[[107 121 118 130 147 125 108 122 148 132 134 116 121 148 138]
 [119 106 112 137 144 107 126 132 141 130 137 127 105 140 143]
 [115 137 147 126 123 137 116 118 118 138 127 115 134 120 118]]
:
[[138 148 121 116 134 132 148 122 108 125 147 130 118 121 107]
 [143 140 105 127 137 130 141 132 126 107 144 137 112 106 119]
 [118 120 134 115 127 138 118 118 116 137 123 126 147 137 115]]

[[131 128 131 118 111 136 113 134 125 132]
 [124 127 131 132 118 108 139 124 131 121]
 [127 125 119 132 149 138 132 122 123 131]]
:
[[132 125 134 113 136 111 118 131 128 131]
 [121 131 124 139 108 118 132 131 127 124]
 [131 123 122 132 138 149 132 119 125 127]]

[[126 131 124 125 121 119 105 129 128 129 133 125 120 131 126 128]
 [130 118 124 129 130 133 137 130 123 129 129 118 138 122 125 122]
 [129 118 120 127 120 128 114 125 111 127 126 118 133 126 142 124]
 [128 141 143 134 123 127 139 122 120 129 132 128 131 127 126 125]
 [130 126 141 127 140 127 141 128 110 126 133 131 130 131 123 124]
 [126 120 125 120 117 108 123 125 116 129 126 123 131 128 128 127]]
:
[[128 126 131 120 125 133 129 128 129 105 119 121 125 124 131 126]
 [122 125 122 138 118 129 129 123 130 137 133 130 129 124 118 130]
 [124 142 126 133 118 126 127 111 125 114 128 120 127 120 118 129]
 [125 126 127 131 128 132 129 120 122 139 127 123 134 143 141 128]
 [124 123 131 130 131 133 126 110 128 141 127 140 127 141 126 130]
 [127 128 128 131 123 126 129 116 125 123 108 117 120 125 120 126]]

[[106 106]
 [126 118]
 [121 119]
 [117 115]
 [118 137]
 [107 144]
 [116 137]
 [109 109]
 [152 130]
 [118 120]]
:
[[106 106]
 [118 126]
 [119 121]
 [115 117]
 [137 118]
 [144 107]
 [137 116]
 [109 109]
 [130 152]
 [120 118]]

[[127 110 151 122 127 118 117 117 140 142 135 131 122 145 127]
 [128 116 148 120 129 119 119 120 134 141 134 137 133 142 128]
 [128 115 148 120 129 118 119 120 134 141 134 137 133 143 128]
 [127 109 151 123 127 118 117 117 142 141 135 129 120 145 127]]
:
[[127 145 122 131 135 142 140 117 117 118 127 122 151 110 127]
 [128 142 133 137 134 141 134 120 119 119 129 120 148 116 128]
 [128 143 133 137 134 141 134 120 119 118 129 120 148 115 128]
 [127 145 120 129 135 141 142 117 117 118 127 123 151 109 127]]

[[126 143 120 132 119 145 122 126 123 138 139 138]
 [123 116 155 130 119 110 123 134 127 136 136 139]
 [112 127 131 150 142 125 114 126 133 136 130 121]
 [129 124 121 136 154 118 123 122 135 120 116 115]
 [120 142 108 136 126 152 126 126 129 131 131 120]
 [129 120 128 118 122 132 152 113 111 130 126 124]
 [127 127 134 124 116 129 117 152 145 121 136 128]
 [132 126 128 126 132 121 113 151 153 112 122 122]]
:
[[138 139 138 123 126 122 145 119 132 120 143 126]
 [139 136 136 127 134 123 110 119 130 155 116 123]
 [121 130 136 133 126 114 125 142 150 131 127 112]
 [115 116 120 135 122 123 118 154 136 121 124 129]
 [120 131 131 129 126 126 152 126 136 108 142 120]
 [124 126 130 111 113 152 132 122 118 128 120 129]
 [128 136 121 145 152 117 129 116 124 134 127 127]
 [122 122 112 153 151 113 121 132 126 128 126 132]]

[[112 152 133 123 136 125 147 148 115 106 130 137]
 [120 117 129 131 136 127 126 126 135 142 119 124]
 [123 150 131 123 122 123 139 145 125 119 134 137]]
:
[[137 130 106 115 148 147 125 136 123 133 152 112]
 [124 119 142 135 126 126 127 136 131 129 117 120]
 [137 134 119 125 145 139 123 122 123 131 150 123]]
---
[[118 124 129 126 128 130 130 126 117 124 130 123 131 124 127]
 [131 134 130 126 118 140 127 130 129 129 139 156 128 127 128]]
:
[[131 134 130 126 118 140 127 130 129 129 139 156 128 127 128]
 [118 124 129 126 128 130 130 126 117 124 130 123 131 124 127]]

[[135 123 128]
 [121 120 144]
 [146 120 139]
 [101 110 126]
 [119 113 134]
 [118 116 115]]
:
[[121 120 144]
 [146 120 139]
 [119 113 134]
 [135 123 128]
 [101 110 126]
 [118 116 115]]

[[113 109 111 143 120]
 [143 111 131 129 106]
 [102 134 149 105 148]
 [142 142 150 118 118]
 [131 143 137 148 106]
 [149 119 116 126 119]
 [109 144 105 141 138]
 [142 107 122 116 149]
 [148 115 125 127 141]
 [125 137 143 111 117]
 [127 117 138 104 127]]
:
[[142 142 150 118 118]
 [102 134 149 105 148]
 [125 137 143 111 117]
 [127 117 138 104 127]
 [131 143 137 148 106]
 [143 111 131 129 106]
 [148 115 125 127 141]
 [142 107 122 116 149]
 [149 119 116 126 119]
 [113 109 111 143 120]
 [109 144 105 141 138]]

[[130 131 150 131 131 119 148 126 134 100]
 [141 104 127 142 136 128 130 107 117 124]
 [107 113 139 113 113 147 138 109 128 141]
 [121 130 131 118 131 140 132 130 126 131]]
:
[[130 131 150 131 131 119 148 126 134 100]
 [107 113 139 113 113 147 138 109 128 141]
 [121 130 131 118 131 140 132 130 126 131]
 [141 104 127 142 136 128 130 107 117 124]]

[[123 133 104 107 132 144 153 118 112 121]
 [129 120 112 143 150 132 150 110 146 124]
 [112 110 120 124 146 153 156 142 134 155]
 [153 133 149 136 117 141 137 133 109 118]
 [131 124 113 107 131 113 131 123 102 105]
 [153 126 107 145 145 145 116 140 128 123]]
:
[[153 133 149 136 117 141 137 133 109 118]
 [112 110 120 124 146 153 156 142 134 155]
 [131 124 113 107 131 113 131 123 102 105]
 [129 120 112 143 150 132 150 110 146 124]
 [153 126 107 145 145 145 116 140 128 123]
 [123 133 104 107 132 144 153 118 112 121]]

[[120 118 113 146 110 151]
 [109 135 123 120 137 125]
 [102 149 141 127 121 128]]
:
[[102 149 141 127 121 128]
 [109 135 123 120 137 125]
 [120 118 113 146 110 151]]

[[136 133 131 119 121 139 148]
 [127 118 106 119 131 129 120]
 [136 127 156 135 129 138 120]]
:
[[136 127 156 135 129 138 120]
 [136 133 131 119 121 139 148]
 [127 118 106 119 131 129 120]]
